[[146 151 120 125 124]
 [119 143 126 133 100]
 [121 140 122 119 144]
 [129 128 126 131 127]
 [114 141 113 111 124]
 [130 118 131 133 120]]
->
[[130 114 129 121 119 146]
 [118 141 128 140 143 151]
 [131 113 126 122 126 120]
 [133 111 131 119 133 125]
 [120 124 127 144 100 124]]

[[123 134 121 126 129 134 126]
 [137 122 137 130 126 120 128]
 [104 138 111 119 136 141 129]
 [126 123 128 135 121 129 135]
 [131 104 139 138 121 114 132]
 [131 119 132 137 119 125 134]
 [133 106 139 138 120 115 133]
 [133 128 131 130 125 126 129]
 [126 124 125 128 128 128 123]
 [128 128 129 130 126 129 132]
 [125 132 123 127 128 132 125]]
->
[[125 128 126 133 133 131 131 126 104 137 123]
 [132 128 124 128 106 119 104 123 138 122 134]
 [123 129 125 131 139 132 139 128 111 137 121]
 [127 130 128 130 138 137 138 135 119 130 126]
 [128 126 128 125 120 119 121 121 136 126 129]
 [132 129 128 126 115 125 114 129 141 120 134]
 [125 132 123 129 133 134 132 135 129 128 126]]

[[136 132]
 [133 127]
 [104 137]
 [129 133]
 [141 103]
 [114 146]]
->
[[114 141 129 104 133 136]
 [146 103 133 137 127 132]]

[[135 124 134 119 136 124 136 119 119 120 137 119 119 135 125 122]
 [116 143 112 136 112 144 116 135 138 138 109 134 135 119 144 150]
 [133 124 112 118 112 125 133 117 119 151 111 116 118 129 125 150]
 [147 109 127 106 129 109 148 106 106 140 131 105 107 140 110 129]]
->
[[147 133 116 135]
 [109 124 143 124]
 [127 112 112 134]
 [106 118 136 119]
 [129 112 112 136]
 [109 125 144 124]
 [148 133 116 136]
 [106 117 135 119]
 [106 119 138 119]
 [140 151 138 120]
 [131 111 109 137]
 [105 116 134 119]
 [107 118 135 119]
 [140 129 119 135]
 [110 125 144 125]
 [129 150 150 122]]

[[131 123 114 109]
 [128 133 113 131]
 [117 136 146 141]
 [121 118 136 104]
 [112 130 118 134]
 [140 123 134 108]
 [143 131 155 131]]
->
[[143 140 112 121 117 128 131]
 [131 123 130 118 136 133 123]
 [155 134 118 136 146 113 114]
 [131 108 134 104 141 131 109]]

[[132 111 138 118 136 146 118 149]
 [105 136 123 119 139 132 114 105]
 [131 125 119 149 117 113 134 148]
 [115 128 114 122 149 122 128 121]
 [135 128 117 115 151 109 115 149]
 [134 113 147 129 124 110 114 106]
 [110 126 139 129 121 115 150 142]]
->
[[110 134 135 115 131 105 132]
 [126 113 128 128 125 136 111]
 [139 147 117 114 119 123 138]
 [129 129 115 122 149 119 118]
 [121 124 151 149 117 139 136]
 [115 110 109 122 113 132 146]
 [150 114 115 128 134 114 118]
 [142 106 149 121 148 105 149]]
